One vector is turned by the same rotation once a tick. Each row is the vector after some number of ticks, and that number follows the row.
The counts run from 0 to 126.
[  4  15  15 -20   5   6   9 -10  -3   8  -3   3   3  -3   0  12  10  30
  -8 -16   9   3   6   4   0   3   1   2   3  -1   3  -4   9  -1  -2  -2
   7] | 79
[ -8  -3   9 -15  -1   5  10  -7  10   2  -5  11   1   9  17   2   2  -3
   3   4   3   1  -5  -5   2   5  10  -3  15   0  -1   1 -23   6 -13  16
 -14] | 69
[  2  -3  -1 -11  -7   8   9  -8  -8 -12 -13  19   4   7   5   2  -1  15
 -13 -10  19   5 -14 -12   4   4   9   7  12   5   5   0  -1  -4  -9  15
  -3] | 113
[ -4   6  -6 -20  -4  12   9  -8   6  -9  -6  12   5   8  10   3   5  13
 -15 -13  11  -8   0 -10   5  10  12  -1   7  -4   3   3   3  -8  -8  19
  -8] | 75
[ -1  12   5 -20  -2   0  14 -12   0  18  -8  -6   6  14   5  11   5  23
  -2  -6  -1   4   3   3  -3  11   0   5  14  -6   7   6   1  -7 -10  -3
  -6] | 11
[ -3   8  15  -7  -8  11   6   1  -2  13  -4  10   1  -9   2  14  -7   6
 -18 -22  14   0   9   2  -7   4   5   5  -5  -4 -10  -5   3 -15  -6   0
   2] | 110
[ -3  12   6 -13  -1  -5  10   2  -7   4  -6  21  17   7   6  13  -3   7
  -7 -17   5  -5   8   0  -5   6   4   4  12   2  -9  10  -8  -8 -10  11
  -9] | 105
[ -4   6   6 -10 -14  15   2 -10  -8   7   1  -2  -2   1  -3  13  -1  -1
 -11   1   3  13   1   3  -7  -2  -2  14  23   5   9  -3  -8 -20  -7   1
 -13] | 55
[ -2  -5   7  -6  -6  12  -3  -2   2 -15   5  10  -6  -1  14  15  -1   8
  -7  -5   5  13 -17  -2   0  -8  18  18   7   1   2  -6  -7   5  -5  12
  -5] | 57
[  1  -5  22 -13   3   8  -4 -12   5 -10  10   9 -12   8   2   2  -4  16
  -2   7  -2  11  -6   7  15  -3   4   8   6   3   0  -8 -11  15  -6   9
  -5] | 26
[ -9  -2   1  -7  -6   8   3  -1   6 -13   5  12  -4   2  18  19  -2   6
  -6  -3   4   2 -16   0  -2  -3  25  13  16   1  -4  -3  -4  -2  -3  17
 -10] | 126
[  1   7   3  -8  12   4   5  -3  12  -3   3  18  -1  13   7  12 -10   9
  -9   0  -1   3  -6   4  12   0   6   8   6  -6 -14  11 -19   6 -14  16
 -11] | 32
[  0   4  17  -8   6   7  -2  -4  15  10   4   9  -7   4   6  10 -17   1
  -8  -4  -1   3   1  10  12   8   2   7  -2  -7 -17   2 -21   0 -12  11
 -10] | 33
[ -5   5  -6  -6   0   5   1 -12  -1  -8  12   1  -9  13   4  25  -3  14
  -6  -3  -1  -1  -6   6   2  11  23  19  12  -1  -9   4  -1  -1  -6  11
  -9] | 88
[  6   5  20  -8   3  -4  14  -9 -18  15 -11   4  10   5  -3  11   3  11
   5  -8  12  12  -3   2  -7  -3   1  13  22   9  -2   1  -9   1 -12  -2
   3] | 48
[ -8   0  -1  -4 -18   4   7  -3   0   9  -2   4  -5  18   3  18  -7  14
  -2  -6  -3   7  -9   0  -5  15  13  21  12   1  -6   4  -3 -12  -9   0
 -11] | 50
[ -3  -3   0 -18  -8  10   9  -6  16   1 -12  14  -8  13   7  -6  -6  22
 -12 -11   2  -8  -7   1   7   8   4   3   2  -7  -1  -7   7  -2  -8  16
  -4] | 7
[ -4  -4  10  -8 -11  11  -5   2  11  -8   8  12  -8  -6   5  14 -11  18
 -13  -9   4   4 -13   8   2 -13  13  13   1  -4  -6  -9   7  -3   1   8
  -7] | 58
[ -3   4   2  -5   5  -1  14 -11   8   2  -1   3  -3   0   9  13   0  10
   5  -8  13  -4 -13   9   5   7  26  12  12   0 -18 -10   0   5  -7   9
  -2] | 14
[ -1  10   1 -24  -7  14  -2 -10  -5  -6   9  10   0   7  -7  10  -2  20
 -15   2  -1   0   8  11   6  -1  -5   7  20   3   9   9  -1 -11  -2   9
  -7] | 24
[ -6  -4   7 -17 -11   3  -3  -1  14   1   4  11  -5  16   5   1  -9  21
 -12   5 -12   7  -5   7   6  -6  -2   7   8  -6   8   8  -9  -1  -7  11
 -14] | 63
[  1   9  17 -12   5   3  11 -15  -1  20   1  -9  -6   1 -12   9  -3  11
   1   0   5   3   8  21   2   7  -3   8  19   3 -10  -4  -7  -9  -8  -7
  -2] | 85
[  1  -2   9  -4  -3  13   7  -8   4   2 -10  13  -5  11   9   5  -8  -7
  -6  -3   7   8  -1  -9   6  16   2   8   5  -1  -4   0 -21  -6 -19  12
 -11] | 107
[ -7  -3  19 -12  -4  21   1 -10   3  -2  11   3 -16  -8  -1   7  -5   6
  -3  -3  11  -4   1  12   6   3  10   7  10   2 -10 -21   3  -4  -1   4
  -2] | 21
[  1   1  21 -13  -5  -2  12  -8 -15  10  -7   6   8   2  -1   7   6  24
   2  -8  11  13  -3   1  -8  -5   5  11  12   8   4  -5   5  -4  -3  -7
   4] | 117
[ -1   1   3 -20  -9   7   4  -4   0  -6  -7  12   4  13  13   4   5  28
  -7 -13   4  -4  -1  -8   2   5  10   0   5  -2   9  -1   9   3  -5  18
  -6] | 6
[ -2   2  -3 -16  -6  18   9 -13  17  -1 -10  10 -10   8   8  -5  -5  10
 -16  -9  11  -5  -3  -2  16  12   2  -2   2  -8   4  -3  -2  -8 -11  16
  -7] | 76
[  1   6  11  -8  10   6   8  -2  16   1  -3   8   2   4  22  11   1   4
  -8  -6   4   4 -13  -2   6  -6  13   2   7  -9  -7  -1 -17   5 -16  16
  -8] | 70
[ -9  -9   6   3 -15   9   8  -6   5  -1  -4   3 -15  12   4   9 -12   2
   2  -2   5   4 -13   4  -1  14  17  16  14   1 -13 -11  -5  -6  -6   5
  -8] | 51
[ -6  -6  12 -16  -9  24 -10 -11  -3 -10  12   6 -16   7   1  12  -7   9
  -8   6  -2  11   7  -2   2   7   6  12   7   3   6  -2 -12   0  -6  10
  -7] | 94
[  5  -3  19  -6  -7  14   7  -8   9  13 -10   7  -9   1  -6  -4 -15  18
 -10  -6  12  10  -9  10   8  -3  -4  13   5  -3  -2 -15   0  -9 -11  -1
   2] | 115
[ -3   9  27 -12   4   7   0  -3  -9   3   0  16   8  -8  10  17  -3  -1
   2 -13  10   2  15  -2  -8   5   7   6   2   5 -10  -2 -13   6  -6   5
  -4] | 35
[  6   8  19 -17   1  12   6  -5  -1  11  -7  10   0  -6  -5   8  -4  18
 -22 -20  11   7   7   0   1   1  -8   2  -4   1  -5   1   1 -10  -7   0
   4] | 41
